Read these off the array that follows.
1) Give the entry just left of the smallest entry.
2) Give the entry just left of 6.
3) Give the minimum.
[[-29, 14, 2, -21, -22, -7, -20, -26, -23, 3], [-17, 7, -2, 10, 17, -8, -15, -14, 19, 4], [-15, 5, -3, 8, 15, -9, -15, -14, 17, 2], [3, -18, -8, -33, -39, -1, -14, -1, -43, -15], [-7, -6, -11, 4, 6, -8, 21, -9, 10, -9], [-17, -1, -6, -26, -31, -7, -11, -21, -32, -8], [19, -28, -11, -14, -14, -1, -20, 15, -16, -16], [-4, -4, -7, 17, 24, -5, -10, -4, 27, -1]]
1) -1
2) 4
3) -43

B =
[[ 18  -6 -20 -39 -13   8 -33  -5 -20  57 -11  21  23]
 [ -1  21  -9   3  -4  22 -30  -7   6  10  12  -2 -23]
 [ 12 -17  13  -6  11 -12   1  -1  -3   1   1   5  -4]
 [ 17 -11   0 -33  -1  -8 -23  -9  -4  37 -18  29  44]
 [ -1  -1  26  -2 -16   5   0  22 -18 -16  15 -13  35]
 [ 15 -38   2 -15   4 -24  25  10  -9  10  -2  -7 -21]
 [ -4   9  28   5 -15  10  -7  17   8 -22  22 -18  15]
 [ 15 -39   7 -15   7 -29  26   7  -6   7  -7  -1  -8]
 [  0  27   9   5  -2  22 -39  -8  20   0  17   1  -8]
 [ 11  -5 -25 -22 -13   8 -17   0   3  41   4  -4 -33]
 [ -6  -2   7   9   6  -5  14   4 -22 -17  -6   4  27]
 [  2  18   8   4  -1  17 -30  -5  11   0  17  -2 -15]]
Indices start at 1.
Read off the entry in the bottom-right corner.
A: -15
Read off the entry in row 2 and column 1.
A: -1
Read off the entry directly below 25.
A: -7
The entry just right of the largest entry: -11
Read off the top-right entry.
A: 23
The entry directly below the largest entry -> 10
The entry in row 1 and column 3 is -20
The bottom entry of the column that holds the largest entry: 0
Read off the entry just right of 13.
A: -6
Read off the entry in the bottom-left corner.
A: 2
Read off the top-left entry.
A: 18
The entry at row 1, column 2 -> -6
Read off the entry directly below 37.
A: -16
The entry just left of the largest entry: -20
Read off the entry at row 3, column 1.
A: 12
The entry in row 2 and column 3: -9
The entry in row 3 and column 3 is 13
Read off the entry directly above 35.
A: 44

Questions about the matrix below.
1) Find the third-last entry, reading row by row.
2) Find the top-right entry.
3) Find the entry directly above the largest entry.
4) Find the entry directly below the largest entry.
5) Find the entry just right of -21.
6) Find the first entry of the smallest entry's row.
7) Find the 3rd smallest entry.
8) Find the maximum.
[[-11  31  -3   2   0   7  18 -17 -13   0   8]
 [ 48 -17  13  40   6  -7  26   2   3  -7 -13]
 [ 13 -23 -17  -5 -13  12 -40  41  -1  18  -1]
 [  0 -10  21   7 -41  -2 -31 -26 -25 -27   4]
 [-20 -16   7 -17 -36 -12  23   4 -20  12  -4]
 [ 25   5  -9  20 -10  17  -2   1 -26  13 -11]
 [  4  -4  -5   4   1 -13  -2 -10   1  -3  -4]
 [ 22 -12 -15  16  12 -22  -1 -13   7  -2  -1]
 [  7  19 -39   9  13 -15  -1 -21 -13  18  -4]
 [ -6   7  -1  -6  14  -7  -1   5  12   1  -2]
 [  4   6   4   2  22   5 -37 -16  24 -33   1]
 [ -8   0  -9 -12  15 -10 -12  15  16   6   5]]
1) 16
2) 8
3) -11
4) 13
5) -13
6) 0
7) -39
8) 48

Read these off the matrix that follows.
1) Report the third entry, reading row by row.
2) Report the largest entry in the last column.
3) Report the first entry, reading row by row.
4) Report the fifth entry, reading row by row.
5) Report the third entry from the end, reading row by row.
6) Report the second largest entry.
7) Report the bottom entry of the column that holds the largest entry.
8) Report the 1st entry on the diagonal from the top-right corner.
[[ 10  -6  18 -13   3  -2  -5  -5]
 [  7  -7  18 -10   6  -3  -7  -5]
 [  4 -20 -18 -18 -27  27  28  35]
 [  9 -11 -14 -17 -28  19  25  33]
 [ 22   0  40 -28  11 -13 -12 -12]
 [ 36   8  45 -37   8 -33 -28 -27]
 [  6 -12 -18 -17 -28  23  29  33]
 [ 39  20  50 -38   8 -34 -21 -23]
 [ 35   4  45 -35   8 -34 -31 -29]
 [ 26  12  39 -30   9 -17 -10 -15]
 [ 38  23  48 -38   7 -33 -19 -23]
 [ 30   5  49 -32  12 -23 -19 -16]
 [ 38  15  53 -38   9 -34 -24 -23]
 [ 38  40  49 -37   5 -29  -3 -11]]
1) 18
2) 35
3) 10
4) 3
5) -29
6) 50
7) 49
8) -5

data =
[[6, 8, 6, 4, 5, 4],
 [4, 4, 4, 5, 5, 8],
 [6, 7, 5, 4, 4, 4],
 [7, 8, 6, 3, 4, 2],
 [6, 6, 6, 4, 5, 4],
 [5, 4, 5, 5, 5, 5],
 [4, 1, 4, 6, 6, 8],
 [7, 6, 6, 3, 4, 2]]
Indices start at 1.
Report the entry at row 2, column 1.
Answer: 4
The entry just left of the smallest entry -> 4
The entry in the bottom-right corner -> 2
The top-right entry is 4
Report the top-left entry.
Answer: 6
Report the entry in row 1 and column 3.
Answer: 6
The entry at row 3, column 1: 6
Report the entry in the bottom-left corner.
Answer: 7
Report the entry at row 2, column 3.
Answer: 4
Report the entry at row 1, column 2.
Answer: 8
The entry directly above the smallest entry is 4
The entry at row 2, column 2 -> 4
Report the entry directly below the smallest entry.
Answer: 6
The entry just right of the smallest entry is 4

Read these off the array that follows.
1) The entry just right of -110.562?
2) The entry just right of -20.888?
3) The entry just left of 91.930?
[[21.125, 22.538, -20.888, 130.155, 21.418, 91.930, -9.597, 95.153, 25.410, -32.638, 123.453, 91.770], [24.117, 33.648, -110.562, 149.737, 1.687, 17.508, 98.364, 178.778, 12.334, -139.815, 123.421, 126.944], [83.015, -22.866, 65.922, 109.733, 106.545, 152.880, 108.919, 159.408, -10.739, 127.696, 94.976, 17.573]]
1) 149.737
2) 130.155
3) 21.418

x =
[[-22   1 -16  13  11  -8 -11 -23  -4]
 [-17   4  -7  10  25 -15 -29 -31  11]
 [  3  -3 -24  -8 -28  12  17  11 -29]
 [ -6 -14 -23  -1 -29   4   7   5 -26]
 [ 12 -13 -21 -17 -55  20  37  25 -34]
 [ 13   6  18  -9   9  -8  -3  -5  25]
 [ 17   4  -2 -22 -14  11  26  16   2]]
Read off the entry just left of 10.
-7
The 5th-last entry, reading row by row -> -14
Read off the entry in the bottom-right corner.
2
The entry just left of 1 is -22
The entry directly below 18 -> -2
Read off the top-right entry.
-4
Read off the 3rd smallest entry.
-31
The first entry of the smallest entry's row -> 12
The entry just left of the largest entry is 20
Read off the entry directly above -15.
-8
Read off the fourth entry, reading row by row.
13
Read off the entry just right of the largest entry.
25
Read off the smallest entry in the last row.
-22
Read off the 3rd entry, reading row by row.
-16
The entry directly below -1 -> -17
The bottom-left entry: 17
The entry just left of -16 is 1
Read off the smallest entry in the first row.
-23
Read off the entry directly below 7.
37
Read off the entry directly below the largest entry.
-3
Read off the entry directly below the smallest entry.
9
Read off the second largest entry.
26
The entry directly above -13 is -14
The entry directly above 20 -> 4
The smallest entry in the last column: -34
The second entry on the main diagonal -> 4
The top entry of the column that holds the largest entry -> -11
Read off the centre entry.
-29

Questions about the grid below. Indices start at 1.
1) What is the entry in row 1 and column 1?
2) What is the entry at row 3, column 1?
3) What is the entry in row 2 and column 1?
4) What is the entry in row 1 and column 3?
5) What is the top-right entry?
6) What is the bottom entry of the column that holds the smallest entry?
7) What is the entry in row 1 and column 2?
8) What is the entry in the bottom-left corner?
[[6 4 3 0]
 [3 5 6 7]
 [5 6 3 6]
 [6 6 8 2]
 [2 6 5 5]
 [3 4 5 4]
 [3 6 6 1]]
1) 6
2) 5
3) 3
4) 3
5) 0
6) 1
7) 4
8) 3

a = 0.84,1.06,-1.72,1.66,0.76,1.01,-0.16,-1.33,-0.70,1.47,0.06
Which number is the entry just right of 0.76? 1.01
The entry just left of 1.06: 0.84
Which number is the entry just left of 1.47? -0.70

m = [ 57 -21 -34 -25  30 -46  23 -15 -46   0  60  20  37]
The third entry from the right -> 60
The second-last entry is 20
The first entry?
Answer: 57
The second entry: -21
The 3rd entry from the left is -34

Questions about the grid below.
1) Find the bottom-right entry.
2) Find the largest entry in the last column.
3) Find the third largest entry.
4) Find the entry directly above -37.
5) Find the bottom entry of the column that holds the largest entry.
6) Find the smallest entry.
[[-54 -34 -47  48  -2]
 [-46 -31 -42  28  -5]
 [-34 -25 -32   6  -5]
 [-35 -26 -32   8  -5]
 [-51 -33 -46  40  -4]
 [-36 -26 -33  10  -4]
 [-40 -28 -36  17  -4]
 [-48 -32 -44  34  -5]
 [-38 -28 -35  14  -4]
 [-43 -30 -40  24  -5]
 [-41 -29 -38  20  -4]
 [-37 -27 -33  12  -4]]
1) -4
2) -2
3) 34
4) -41
5) 12
6) -54
